In the rows, zero is written as 128.
The rows of X fall into 4 groups, and each row is roughly a mix of its group's hidden directions.
X, 156 rows:
[[194 169 113 157 115 106 150 141 119  95 142]
 [152 170 151  91 115 133 171 131  90 171 111]
 [ 97 169 154 112 147 167 136 139 116 118  66]
 [178  71 134 137 167 112 104 128 115 164 132]
 [120  68 113 134 114  91 123 188 128 127 102]
 [116 120  85  79  74 117 154 159 122 104 121]
 [ 68 107 105 122 161 135 126  76 130  99 108]
 [173 114 139 149 103 126  63 152 126 108  95]
 [ 90  93 143 173 177 109 125 169 127 144 125]
 [142 118 101 147 156 175 181 115 134  80 135]
 [ 97 113 163 162 114 109 160 142  99 167  84]
 [146  96 119 183 125 115 145 189 160 136 124]
 [ 92 151 130  98 145 109 186 116  94 114  90]
 [180 125 149 112 117 136 100 189 151 125 162]
 [131 125 154 154 113  59  89 137 146  92 120]
 [104 167  92  84  95 128 133 142 134  72 127]
 [ 86 141 138 163 159  87 129  93 157  88 138]
 [ 80 112  99  82 133 109 164  92 156 148 123]
 [135 131 151  96 110  97 193 125 144 104 170]
 [137  85 140 138 141 102  88 180 169 152 142]
 [129 132  90 154 187 166 123 176 121 137 139]
 [140  75 146 180  77 107 135 146 124 111 122]
 [143 139 147 197 150 125 104  84 163 135 124]
 [121  88 119 112 157 119 142 160 124 164  62]
 [122 123 108 100 170 144  55 112 141 153 138]
 [168 123 162 161 170 134  75 121 137 107 101]
 [101 129 102 158 189 128  98 155 161 144 154]
 [ 93 152 170 143 124 126 179 139 138 142  74]
 [168  64 158 132 110  88 114 108 119 122 107]
 [122 161 116  79 172 171  91 129 130 152 149]
 [178 119 155 103  84 158 155 171 119 115 138]
 [106 116  57 136 120  82 126 116 111 102 102]
 [116  62 126 115 125 150 169  82 104 143 119]
 [116 101 165 117 139 185 104  99  85 137 103]
 [ 64 107 142 163 150 169 122 128 108 148 101]
 [117 159 174 100  99 113 165 136  79 106 112]
 [164 114 163  67  97 134 106 100 149 138 106]
 [173 110 167 145 117  93  82 166 113 108 129]
 [177 148  91 127 146 160 100 133  78 109 150]
 [ 94 148  88 158 154 128 171 114 169 163 122]
 [148 155 132 116  74 159 189 141 109 146 131]
 [128 119 155  60 158 142 117 167 141 159 110]
 [142  85  72 110  78 139 137 100 139 109 144]
 [ 70 104 143 121 138 135 173 151 106 150  85]
 [159  87 163 153 110 170 105  89 129 138  98]
 [127 147 189  74 134 142 111  85 126 142 139]
 [180 114 143 111 131 118  69 112  99 168 129]
 [ 83 146 122 164 162 118 142 178 162 100 115]
 [149 157 133 156  72  88 126  89 108  98 121]
 [125 146 108 111 121 170  68 107 104 126 175]
 [140 121 154 150  79 113  72 137 152 125  84]
 [155 131 168 124  82  73 108 127 106 164 126]
 [ 91 153 132 126  74 139  84 109  84 147 136]
 [117 133  64 131 163  84 132 162 159 133 117]
 [119  94 134 158 156 130  57 137 135  89 136]
 [179 126 128 138  85  83 105  82 132 107 123]
 [144  67  93 152 138 104  95 153  90 125 123]
 [ 95 117 178 128  95 106 124 114 118 187 101]
 [137  80 117 128  68 114 129 179 109 107 119]
 [143 165 107 100 104 124 182  88 122 107  92]
 [182 118  98  96 132 103 154 127 162 171 151]
 [ 96 110 103  67 174 130 155 138 133 153 106]
 [150 183 112 111 166 159 121  90 163 149 138]
 [145 144  44 129 107 131 116 132 154 149 146]
 [144 100 112 137 149 165 122 174 163 111 182]
 [ 74 146 114 168 175 145 128 169 147 128 138]
 [118 165 121 163 130 105 102 172 160 138 180]
 [116 141 158  60  94  98 159 137 110 111 116]
 [114  85 154 155 146 105 111 139  72 171 127]
 [ 82  83 166 123 162 137 163 124 155 157 118]
 [ 98 137 186 139  86  97 163 114 135 160 119]
 [100 139 128 157 179  96  93 155 153  97 100]
 [153 151 171 133  90 101 150 178 107 154 110]
 [156  69  90 113 120 150  92 128 118  87 142]
 [ 83 136 124  81 106 132 156  78 126 167 118]
 [160  83 156 150 139  84 102 124  98 159 101]
 [186 118 141 104 109 148  96 136 126  67 133]
 [ 97  76  93 120 101 130  72 141 147 109 137]
 [132 106 172 117  85 167 150  96 106 101 161]
 [128 174 130 147 136 138 175 142 152  65 120]
 [159  99 162  76  88 155 133 135 104 116  96]
 [ 97 144 162 118 148 123 196 121 100 123  92]
 [129 172 168 164 143 143 148 150 151 148  76]
 [148 155  65 122 112 119 186 128 117 133 156]
 [116 166 125 140 162 158 121 195 116 155 149]
 [ 93 112 154  87  76 128 162  92 124 129 152]
 [107 167 167 123  90 132 186 126 143 147 100]
 [138 133 142 155 152 132 187 100 143 135  69]
 [ 80 142 120  74 134  93 181 124 126 122 131]
 [ 86  74 142 132 121 127 122 128  67 159 138]
 [146  89 175  85 143 111  89 108 133 164 121]
 [133 107 156 122 101  89 153 111 154 196 137]
 [125 115 140 114  96 113 152 109 127  44 127]
 [143 157 130 132  78  82 120 132 181 131 163]
 [117 124 120 143 113 124 163  65  87 117  83]
 [110 148 148 168 117 119 180 142 112  69 134]
 [136 102 195 101 132  93 116 120 115  82 136]
 [110 156  78 151 161  97 176 115 134 119  99]
 [156 127 118 183 138  99  68 106 153 128 123]
 [ 67 101  96 140  93 135  92 121 117 163 136]
 [170 127  98 162 154 132 178 159  91 145 119]
 [110 147 111 106 105 125 147 162  82 140 191]
 [116 164 140 146 112 139 160 124  56 128  94]
 [112 113  54 127 139 109 130 114 112 115  76]
 [107 164 102 128 139 157 189 153 121  85 122]
 [162  98 121 158  94 129  71 139 158 133 164]
 [123 167 116 118 154 105 165 129 150 183  86]
 [147 103 128 131 182 187 131 116 109 159 158]
 [100 120 127 130 162 143 185  81 158  95 125]
 [105 110 124 120 168 144 205 147 145 112 132]
 [ 87 133 145 149 147 105 188 111  94 112  94]
 [101 163 138 116 116 134 179 130  98 182  98]
 [169 108 111 138 158 104 135 133 203 129 122]
 [151 131 144  68 157 134 108 161 168 138  92]
 [132 161 189 189 134 140 145 116 121 141 108]
 [ 91 125 148 149 158 143 120 173  72  97 114]
 [132 153  88 124 190  93 149 137 103 112 159]
 [172 102 173  98  80 102 109 146 117 143 141]
 [122 121 150 128 131 167  80 168 115 140 186]
 [159  80 173  95 158 108  91 120 117 148 119]
 [105 104 130 163 147 111 186 148 176 110 110]
 [113 156 118 121 176 120  87  99 119 100  75]
 [116 139  56 131  92 127 158 144 111 119 165]
 [128 144 130  92  90 174 148 100  71 136 141]
 [136 142  75 136 125  84 148  79 147 113  91]
 [107 125 134  66  92  69 129 126 118 109 116]
 [140 103 148 180 101  81 152 163 158 121 141]
 [128 133  64 158 145 162  85  93 115 126 131]
 [166 138 149 197 156 137 100  95 143 125 127]
 [186 142 134 161  79 127 156 147 114 153 153]
 [163  78 141 137  92 152  71 112 126 108 127]
 [158 104 172 144  75 130 125 169 142 126 163]
 [115  91 116 120 195 163 116 163 154 137 138]
 [ 94  87 107 128 165 119 153  83 158 138  91]
 [112  93 179  97 155 114 119 116 177 145  97]
 [146 198 123 115 117 169 153 116  97 151 144]
 [ 99 124 155  80  99 122 163 108 103 170  98]
 [155 145 139 147  93 132  94 193  99 103 121]
 [ 96 135 147 133 133 109 158 142  97 200 104]
 [ 75 179 121 107  97 155 168 140 130 125 148]
 [159 113 146 107  53 110 151  99 129 139 146]
 [ 97 110 108 155 125  58 108 155 131 114 160]
 [ 96 118 173 155 118 108  99 110 163  81 102]
 [172 133  82 165  90 106 138 107 168 113 124]
 [121 153 127 102 108 167 192 119  99 152  98]
 [166 147 143 117 120  88 169 115 188 135 107]
 [142 111  93 137 106 108  87 128 101  95 188]
 [175 133 140 161 151 187 160 120 139 135  97]
 [138 152  96  72 139 136  70 104 143 139 149]
 [129  97 124 161 107  74 155 184 147 119 130]
 [120 155 108 116 145 152 210 147 127 112 118]
 [101 102  88 144 120 104 157 123  91 103  74]
 [130 128 151  59 122 110  86 132 171 108 120]
 [120 111 131 135  80 143 167  77 143  85 150]
 [161 105 135 176 144 107 134 116  80 168  99]
 [166  92 132  85 151 153  92 124 140  81 112]]

Here is one row of each group, with its name. Which group are the others in?
[141  96  99  91 132 115 115 153  69  85 141]
<42>
[157 164 135 145 126 107 197 117 168 129 114]
<100>
[ 92 146 111 105  99 109 157  96 189 144 139]
<21>
[ 82 157  90 140 177  94 134 150 129 136 161]
<52>

[158  62 168 106 138 103  99 144 121 141 112]
<21>
[146 163  67 150 138 161  83 135 140 130 107]
<42>
[127 154 122  62 108 146  98 153 109 125 174]
<100>
[167 127 115  74 117 144  83  87 150 112 144]
<21>
[ 91 182 138 122 111 144 161 135 138  70 114]
<42>
[ 66 104 114  75 123 100 144 108 133 112 151]
<52>
[137 164 157 104 144 142 157 112 174  78 156]
<42>
[131 125 114  74 145 148  66 109 170 132 130]
<42>
[148 165 153 146 152 137 124 139 111 204 131]
<52>
[111 133  96 174 177 171 134 148 140 105  97]
<42>
[143 140  75  93 113 125 145 118 179 140 172]
<42>
[124 177 141 122 145 109 133 201 103 131 106]
<52>
[126 113 131 167 159 119 153 115  80 153  72]
<21>
[130 131 114  77  92  91 111 128 147  73 153]
<42>
